One turning vector, and how many ticks it has turned
The counts run from 0 to 174.
[139 102 134  86  81 183 126  91 159 102 127 110 143 135 117 111  93 131
  86 109  90 105 115 140 123 159 121 167 131  90 176 129 160 168 139 122
 141 134 127 151  93 125]	8
[156 117 160  90 131 159 106  68 109 142 112 109 174 101 128 106 128 164
  94 100 150  90  96 122 113 141 126 159 147 124 131  75 151 152 133 152
 123 141 114 191 120 115]	104
[164 157 144  94 113 163 144 109 153 117 162 100 165 129 101 125  90 164
  99 109 106 120  90 130 104 124 111 161 140 102 164 112 139 152 126 128
 111 165 138 187 118 102]	58
[158 123 138  89  79 193 150 117 149 130 137 103 157 128 110 114  97 160
  94  97  91 108 100 161 128 145 124 173 132  86 160 124 139 164 133 136
 121 144 138 175 112 125]	33
[145 145 136 100 107 162 108  66 143 127 131 111 176 132 147 100 111 161
  80 115 126 103  71 137 135 112 102 149 164  96 126 106 126 135 140 137
 115 144 114 189 114 112]	42
[151 121 126  87  86 181 140  91 166 110 150  97 159 128 106 117  85 145
 118  98  99 103 124 136 114 146 133 163 135  80 168 128 147 161 142 126
 138 159 113 157 108 129]	9
[163  89 160 106 106 155 105  84 103 121 131 103 160 101  89 119 130 160
 109 108 125 110 123 122 130 181 108 168 137 120 150  94 141 169 136 136
 120 158 133 190 110 110]	112
[138 119 155  91 108 162 124  92 150  95 145  88 147 157  96 105 103 148
 115  99 110  95  99 114  98 137 125 164 131  92 178 110 157 158 140 122
 131 151 112 175 103 109]	144
[139 132 124  94 112 180 120  81 137 134 121 128 132 106 105 122  76 163
 109  80 112  89 111 104 101 157 154 168 122 114 170  95 161 152 140 127
 153 162 127 145 126 116]	108
[155 162 110  96 141 162 121  76 144 128 142 137 151 105 111 131  67 159
  89 100 118 112  96  95 107 147 132 152 143 116 169  85 156 149 139 126
 138 171 122 151 136 106]	84
[127 121 146  98 125 153 105  61 132 105 123 106 163 157 131  86 108 155
  99 115 127  91  77 113 120 122 130 132 155  80 149  95 147 143 152 126
 138 148  91 170 105 118]	5
[127 108 150  98  71 182 103  74 145 110 125 126 129 142 108 101  97 144
  89 100  91 119 109 139 125 146 136 150 142  87 150 121 137 172 166 121
 148 172 128 157 124 113]	15
[154 112 117 100 130 150 121  78 124 107 139  97 179 144 112 104 102 167
 103 131 122 101  70 115 141 150 110 153 161  77 161  96 150 144 144 132
 124 148  91 166  98 135]	159
[155 117 149 103  87 158 126  91 138 102 167  97 170 146  96 116 108 153
 107 127 103 133 104 146 130 149 101 156 153  78 148 119 133 171 152 125
 112 171 122 182 107 110]	174
[147 109 158  95 104 161 106  77 116 123 133 136 145  95  93 130  96 145
  88 109 106 126 131 123 114 175 127 155 143 137 157  84 159 185 149 129
 135 171 131 158 131 112]	100
[158 160 142 106 100 165 113  60 153 124 150 119 165 117 119 120 103 159
 105  99 123 114 102 136 111 116 112 157 148 109 131 120 119 144 144 125
 119 183 130 198 141  93]	65
[144 100 167  95  94 160 109  88 142 102 126  86 155 146 113 100 127 145
 101 103 112  93 105 134 114 149 111 174 124  95 167 114 151 162 129 127
 128 134 127 186  90 112]	143
[161 125 122  97  96 182 137  88 137 131 141 101 162 122 103 111 101 169
 132  99 113  90  95 132 128 148 139 170 151  67 155 121 136 145 136 134
 139 171 100 159 118 139]	10
[133 130 132  91  82 189 106  50 161 115 133 123 147 137 124 102  93 138
 104 102 111 103 111 138 120 124 139 144 154  81 137 128 135 154 160 122
 153 168 106 157 130 124]	16
[167 151 115  97 100 187 133  91 150 143 133 132 146  95 119 130  77 165
  92  88 106 105 100 130 116 149 124 179 128 108 158 117 135 146 127 125
 128 163 147 169 129 111]	71
[165 145 127  91 110 177 118  81 162 124 144 108 161 102 111 134  99 147
 105  87 122  94 131 119 101 145 120 178 126 120 173 111 147 154 116 136
 126 158 137 188 121 109]	95
[151  95 139  92  80 175 102  63 144 110 140 110 153 108  99 121 115 130
 114 102 113 108 157 124 123 168 123 166 144 111 155 120 146 175 147 130
 139 173 117 163 124 114]	125
[147 109 164  95 105 162 128 101 145  96 148  90 167 160 112 103  99 144
  87 121 103 119  89 137 117 144 107 155 140  85 177 106 157 166 133 123
 120 136 115 178  87 111]	20
[171 135  94  99 100 180 133  85 125 146 132 127 165 100 128 119  89 173
  91 118 115 109  72 141 152 148 121 164 164  84 137 107 126 141 138 134
 128 163 119 154 128 138]	48
[162 119 145  94  78 185 121  94 131 135 134 137 157  94 108 128  93 148
  73 114 102 140 121 156 136 167 110 158 148 121 135 104 136 175 137 130
 123 162 149 172 136 117]	63
[131 162 140 102 100 168 103  59 146 120 127 146 133 131 131 107  77 155
  81 101 102 123  77 117 118 123 123 144 154 100 136 111 130 144 162 113
 136 176 132 163 137  96]	53
[141  86 152 103  89 161 112  96 112 101 129 124 145 139 101 107  93 150
  83 130  94 134  93 126 147 174 112 155 152  87 159  99 153 180 158 115
 131 154 122 154 105 120]	161
[146 108 167  99  80 168 114  81 136 122 132 100 149 131 100  95 122 160
 133  96 114  97 109 142 127 140 139 163 132  82 129 119 127 150 155 135
 136 172 122 186 127 116]	3
[139 116 136  95  94 176 108  66 130 135 108 117 163 130 147  87 125 156
  96 110 129  92  81 146 147 131 117 156 159  79 121 119 126 140 146 139
 135 156 107 173 115 131]	165
[149 103 127 111 115 148 107  68 112 106 137 106 167 143 123 103 112 165
  98 138 121 112  81 121 155 154  99 149 166  76 148 103 140 148 147 127
 119 154 101 163  97 130]	12
[156 139 109 105 131 159 109  70 131 121 136 144 159 112 131 129  69 155
  66 133 113 132  86 113 139 159 101 146 171 114 158  86 147 155 146 124
 123 164 117 150 123 116]	61
